In the rows, zero is written as 128.
Y: rows in several groups, each row roughly a mix of its group's directions (one row in no group)
Y (90 x 16)
[[131 103 102 105  87  92 149 146 137 132  91 183 169 147 121 135]
 [168 114 118 159 106 140 100 176  96  78 113 123 153 155 112 119]
 [134 184 104  92 129 109  95 122 122  96 189 124 127 144 107 122]
 [149 148 140 168 139 129 107 152  61 104 123  88 102 132 126 158]
 [166  97 106 182 112 164 113 119 148 135  81 151  95 122 138 133]
 [158 108  97 151 120 154  91 158 159  85 101 133 162 125  97 104]
 [131 174 129 147 146  94 127 158 129 162 139  80  68 126 123 127]
 [104 160 132 136 132 120 153 113  57 118 179 106 101 128 134 148]
 [158 121 159 170 137 132 101 152  79 126  84 105 110 136 135 169]
 [ 96  88 141 115 105 117 110 110 113 133 129 181 124 146 191 105]
 [101 138  97 142 104  92 104 134 152 190 129 129  82 149 149 115]
 [ 81 120 131 121 127  70 164 117  90 133 137 157 121  92 155 149]
 [127  78 128 151 101 149 111 116  90 113  87 174 129 143 168 138]
 [ 88 113 141 108 134 120 138  96 141 118 185 160 123 106 166  85]
 [140  86 114 127  96 159 115 118 117 113  79 164 178 151 123 153]
 [167 133 122 146 146 150 135 112 205 137 141 126  99  94 116 101]
 [180 115 122 163 140 167 130 112 188 126 115 137  98  97 123 111]
 [137 118 133 124 109 144 141 135 132 158 140  70  98 140 190  87]
 [131  91 105 149  86  94 134 126 130 148 101 163 172 122 106 173]
 [126 142  79 125 120 152 123 135  70  84  94 118  95 129 161 123]
 [112 149 108  63 140 137 166 121 166 120 144  98 146 107 134  89]
 [147 123 168 143 155 167  85 126 136 104 166  75 138 120 135 105]
 [110 120  84 127  95 116 138 133 127  85 174 169 162 130 109  93]
 [ 72 102 129 122 107 116 126 116  63 111 141 159 142 141 166 130]
 [152 152 145  79 150  98 129 162 154 144  95  80 114 118 156 115]
 [140 134 155 113 158 156 125 152 168 121 134  94 104 130 154  61]
 [123 113 147 107  87  83 156 143  95 139 151 170 141 171 155 120]
 [108 139 123  74 103 100 172 124 130 135 179 146 141 152 145  94]
 [147 131 129 109 133 137 131 159 178 134 128  95 104 132 161  57]
 [150 107 168  82 116 157 161 136 131 150  95 112 157 171 153 119]
 [112 139 113 166 102 115 123 116  81 113 194 161 115 151 111 134]
 [ 95 144 147 121 167 137 183 127 130 153  91 154  74 123 132 119]
 [115  92 150 111 131  80 144 141 133 148  69 154 140  99 164 145]
 [162  93 150 127 138 162 129  98 180 109 129 168 124 104 154  95]
 [146 150 117 105 160 145  99 161 156  69 116 133 124 124 117  76]
 [ 98 157 105 118 114  81 111 142 157 190 144 112  97 150 132 115]
 [134 159 158 105 157 150 111 128 140 119 182  84 106 140 146  83]
 [131 173  95 132 143 169 118 115 134 102 179  86 114 126  95 108]
 [142 177  70 102 131 108 111 151 156  98 134 129  98 124 118  92]
 [112 144 126 134 126 119 134 154  49 109 112  99 148 144 107 171]
 [133 132  86 140 106 105 156 140 165 177 111 106  80 112 153 107]
 [104 166 138 142 145  86 129 153  98 150 154  92  70 126 146 122]
 [169 131 126 112 139 161 122 170 128  91  88  71 152 131 125 110]
 [ 99 132 133 158 122 102 118 146  57 136 120 121  80 141 166 139]
 [126  83 142 116  79 117 141 121  95 141 122 149 184 160 145 155]
 [124 139 137  88 127 101 128 110 195 184 141 149 111 141 142 109]
 [150 155 130  69 143 146 137 138 180 141 122  80 131 138 135  93]
 [146  88 174 137 129 130 123 136 125 162  59 139 133 140 151 160]
 [150 136 140 108 147 206 135 115 151 133 108  75 139 144 118 119]
 [131 112  81 186 109 147 119 106 163 152 122 145  79 110 134 117]
 [118 148  88 142 123 171 133 113 111  82 185 115 140 130  92 107]
 [149 173 126 150 149 106 126 156 149 163 130  80  71 122 114 127]
 [175 150 154 142 111 124  98 158  99 139 144 109 103 193 129 131]
 [148 106 106 137  96  84 116 141 179 145 125 154 176 119  93 141]
 [108 137 182 113 143 156 134  97  78 134 174 104 123 154 150 138]
 [120 145 115 152 151 170 112 114  71  92 120  94  87 111 147 139]
 [146  87 137 101  74 116 131 142 134 142 136 124 179 166 163 107]
 [129 185  94 126 168 136 107 134 135  92 136 116  76 106 110 108]
 [100 130 153  59 132 104 132 118 152 129 168 144 170 137 139 101]
 [133 126 147 166 152 123 132 126 192 176 141  99 102  93 114 119]
 [126 129 159  89 161 131 157 131 129 147  75  80 124 100 160 144]
 [149 123 141 196 135 125  77 138 100 130 104 133  98 129 116 169]
 [ 98 184 109 114 156 129 140 106  80 110 137 146  81 129 114 152]
 [142 152 146  84 154 120 142 123 196 134 166 114 147 113 106 100]
 [148 115 119 140 119 129 109 117 199 168 120 151  87 127 153  96]
 [185 126 118 169 126 156 117 147 132 132  67 112 109 132 106 158]
 [196 139 129 148 146 156 129 137 181 132  98 106 113 113  96 132]
 [154 126 161  92 110  97 123 144 165 179 118 145 121 175 153 114]
 [126 109 162 135 116 136 101  99  84 118 168 123 181 143 117 173]
 [111 147 118 123 166 135 166 147 149 128  72 158  77 111 123 103]
 [159 116 146 131 137 148  96 150 177 119 148  80 135 122 145  74]
 [144 176 144 129 160 116 145 161  99 117 133  68 123 121  90 152]
 [103 115 167 115 120  92 169 117  75 157 125 145 119 134 167 159]
 [ 94 142 134 123 122 105 162  94  87 159 138 163 123 139 110 185]
 [119 106 120 172 118 143 116 101  68 119 113 125 140 111 122 191]
 [134  93 102 173 106 151 111 143 106  76 118 158 167 128 100 126]
 [138 114 183 122 145 168  93 122 109  96 164  96 161 144 141 113]
 [128  73 126 166  96 114 147 126 134 163  85 147 159 114 125 165]
 [158  75 148 135 103 141  94 144 139 106 126 117 197 137 136 118]
 [149 106 141  92  83 109 121 140 148 141 164 118 177 166 151 100]
 [131  96 139 103 119 152 132 107 197 167 101 161 153 144 130 112]
 [131 168 125  73 131 136 145 117 168 150 172 100 118 152 130  91]
 [ 82 103 128 123  91 112 114 139  82 159 111 136 137 177 166 131]
 [ 87 105 152  82 124 117 133 106 113 107 163 165 164 132 163 104]
 [ 70 123 111 139 107 108 126 131  48 122 135 132 131 144 145 148]
 [121 177 132 124 127 100 122 111 119 157 195 123  78 152 129 128]
 [162 150 136 126 163 150 154 119 179 108 157 104 133  86  90 113]
 [ 85 153 117  96 131 140 173  81 126 140 190 125 122 124 128 117]
 [117 166 152  90 156 106 154 133 178 157 158 144 104 140 111  95]
 [147 117 112 114 124 145 126 102 217 144 140 149 141 115 114 100]]

which group is each row in? (one row of each group first)
[148 116 124 170  95  80  88 161 108 118 138 175 122 155 122 131] : A
[138 132 148 169 161 163  81 112 119 104 159  79 123  99 118 138] : V
[162 158 165  94 166 133 150 146 134  98 137  91 161 116  90 137] : G

[110 127 103 102  94 124 167 132 105  92 180 147 163 147 125  93] : A
[103 149  93 163 144 164 127 101 100  90 169 110 119  98  95 136] : A
[160 108  85 156 112 127  81 151 147  85 100 127 160 102 109 128] : V
[129 179 136  97 166 140 119 135 147 112 166 104  87 134 132  79] : V
[174 130 133 125 149 155 137 113 208 126 137 128 127  99 107 104] : G
[143  91 151 143 129 126 132 160  86 108  59 120 150 116 146 154] : A
[115 177 107  92 127  93 122 113 110 110 165 168 137 145  88 154] : V
[155 151 107 100 144 141 102 143 203 129 120  98 128 122 114  90] : A
